Each row has a name. Each piece below is followed by the name of the row it came from, unless a question asks for something else. Each question is about the rows just above it.

kited: [-12.8   7.6 -40.4  -5.7  -1.1   0.9 -15.0  -4.3 -15.4   1.5  -6.0  -6.1
  -0.8  -0.6 -28.0]
nuv: [ 15.7 -10.9 -14.5  13.7   1.4  -0.4  13.6   4.8   9.8   0.4  -8.6   5.3
   0.3   2.3  -8.7]
puz: [-38.6  -8.2   7.0 -16.2   3.9   0.1  -3.3  -6.3 -39.0  -2.3  -8.2  -4.6
   0.2  -1.1   6.0]
midog: [ 48.4  47.0  -0.2  -5.8   2.2   0.4 -30.1 -40.9   0.4  -7.9   7.9  -2.4
  -0.1  -6.7   9.6]
zum: [ 4.4  5.5  3.1 19.3 -0.7  0.7  7.4 23.5 -3.9  2.1 -0.2 24.6  0.3  2.4
  5.7]
bek: [ 47.0  -5.8 -40.9   7.9   0.4  -0.1   9.6  -7.9  48.4   0.4  -2.4  -6.7
  -0.2   2.3 -30.1]
Vapa: [ 40.1   2.3 -19.6  14.7  -2.7  -1.0  15.6  26.4  46.9  -0.1  11.0  31.5
  -0.4   0.9 -15.3]
viz: [-66.7  25.3  37.7   8.7  -1.8   0.3  -2.7  61.7 -70.4   0.1   2.9  64.1
   0.3   1.7  33.1]
Moz: [ 37.3  -9.1 -42.7  -0.5   0.4  -0.2   2.0 -15.8  41.1  -0.6  -1.3 -15.6
  -0.5  -0.3 -30.9]
furum: [  7.6  -5.7 -15.4  -0.6  -5.9 -28.0  -6.1  -4.3 -40.4 -12.8 -15.0   0.9
   1.5  -1.1  -0.8]
[-3.9 -0.7 -0.2  0.3  0.7  2.1  2.4  3.1  4.4  5.5  5.7  7.4 19.3 23.5
 24.6] is which row reordered?  zum
[-40.9 -30.1  -7.9  -6.7  -5.8  -2.4  -0.2  -0.1   0.4   0.4   2.3   7.9
   9.6  47.0  48.4] is which row reordered?  bek
Put [-30.1   2.3  -0.2  -6.7  -2.4   0.4  48.4  -7.9   9.6  -0.1   0.4   7.9
 -40.9  -5.8  47.0] back in order: which row is it?  bek
Which row holds these entries in another order? [-70.4 -66.7  -2.7  -1.8   0.1   0.3   0.3   1.7   2.9   8.7  25.3  33.1
  37.7  61.7  64.1]  viz
Which row holds these entries in another order? [ -0.2  -1.3  41.1 -30.9 -15.6  -0.3 -42.7  -0.6 -15.8  37.3  -9.1  -0.5
   0.4  -0.5   2.0]  Moz
[ 37.7 -70.4   0.3  25.3 -66.7  -2.7  33.1  -1.8  61.7   0.3   1.7  64.1
   2.9   8.7   0.1] is which row reordered?  viz
[-40.4 -28.0 -15.4 -15.0 -12.8  -6.1  -6.0  -5.7  -4.3  -1.1  -0.8  -0.6
   0.9   1.5   7.6] is which row reordered?  kited

Nebe: [-20.6 -57.6 -48.6 -38.5  -0.8]
zevak: [-20.6 -57.6 -38.5  -0.7 -48.6]
ketaf: [ 10.1 -57.6 -48.6 -38.5  -0.8]
giti: [-20.6 -57.6 -38.5 -48.5  -0.8]
vosu: [-48.6 -20.6 -57.6 -38.4  -0.8]
[-20.6  -0.8 -57.6 -38.5 -48.6] is which row reordered?  Nebe
Which row holds these entries in another order? [ -0.8 -38.4 -57.6 -20.6 -48.6]  vosu
Which row holds these entries in another order? [ -0.8 -38.5 -48.6 -57.6  10.1]  ketaf
Put [ -0.8 -38.5 -48.6 -57.6 -20.6] back in order: which row is it?  Nebe
Put [-20.6 -48.6  -0.7 -38.5 -57.6] back in order: which row is it?  zevak
Which row holds these entries in another order? [-38.5  -0.8 -20.6 -57.6 -48.6]  Nebe
Put [-38.5  -0.8 -48.6 -20.6 -57.6] back in order: which row is it?  Nebe

bevu: [-69.6  29.9 -85.8  60.8]
rif: [-85.9  29.9  60.8 -69.6]
bepok: [-85.9  60.8 -69.7  29.9]
Put [ 60.8 -69.7  29.9 -85.9] back in order: which row is it?  bepok
Put [-85.9 -69.7  29.9  60.8] back in order: which row is it?  bepok
Which row holds these entries in another order? [-85.9 -69.6  29.9  60.8]  rif
[ 60.8 -69.6  29.9 -85.8] is which row reordered?  bevu
Which row holds these entries in another order? [-85.8  60.8 -69.6  29.9]  bevu
Put [ 29.9 -69.7  60.8 -85.9] back in order: which row is it?  bepok
Which row holds these entries in another order? [ 60.8  29.9 -69.6 -85.8]  bevu

Pevo: [  7.2 -31.4  17.1   3.4 -17.3  -3.4   4.3]
gavuf: [ 18.5  -3.0 -10.9 -15.2  -7.6  -9.7  31.3]
Fef: [  5.2  -1.9 -22.5 -14.7 -27.8   9.9   8.5]
Fis: [-21.3 -14.6  -3.5  40.5 -40.3  30.7  -3.5]
kufir: [-41.0   4.2 -23.4   6.9 -19.8 -15.6  62.4]
dozev: [-27.9 -22.5   5.2 -14.7  -1.9   8.5   9.9]
binun: [-38.1  54.4  15.6  22.8 -27.8   6.6  -1.0]
Zup: [-40.3 -14.6  -3.5  40.6 -21.3  30.7  -3.5]
maz: [ 30.7  -3.5 -21.3  40.6 -40.3  -3.5 -14.5]
Vimo: [-30.1  38.3   5.6  22.0 -21.4   3.3   9.8]
Put [  9.9   8.5  -1.9 -14.7   5.2 -22.5 -27.9] back in order: which row is it?  dozev
[-40.3 -21.3 -14.6  -3.5  -3.5  30.7  40.6] is which row reordered?  Zup
[-27.9 -22.5 -14.7  -1.9   5.2   8.5   9.9] is which row reordered?  dozev
Which row holds these entries in another order? [ -3.5 -40.3 -14.6  -3.5  40.6 -21.3  30.7]  Zup
[ -1.0   6.6 -27.8  22.8  15.6  54.4 -38.1] is which row reordered?  binun

kud: [10.1  9.8  2.5  9.3  6.6 11.6 10.8  8.8]
Vebu: [ 0.2  7.1 27.4  1.7  4.1 14.7 16.2  8.3]
zef: [ 6.6  2.5  9.8  9.3  8.7 10.8 10.1 11.6]
liv: [16.2  7.1  8.4 14.7  0.2  1.7  4.1 27.4]
Which row holds these entries in another order? [ 0.2  1.7  4.1  7.1  8.4 14.7 16.2 27.4]  liv
Put [10.1  6.6  8.7  2.5 10.8  9.8 11.6  9.3] back in order: which row is it?  zef

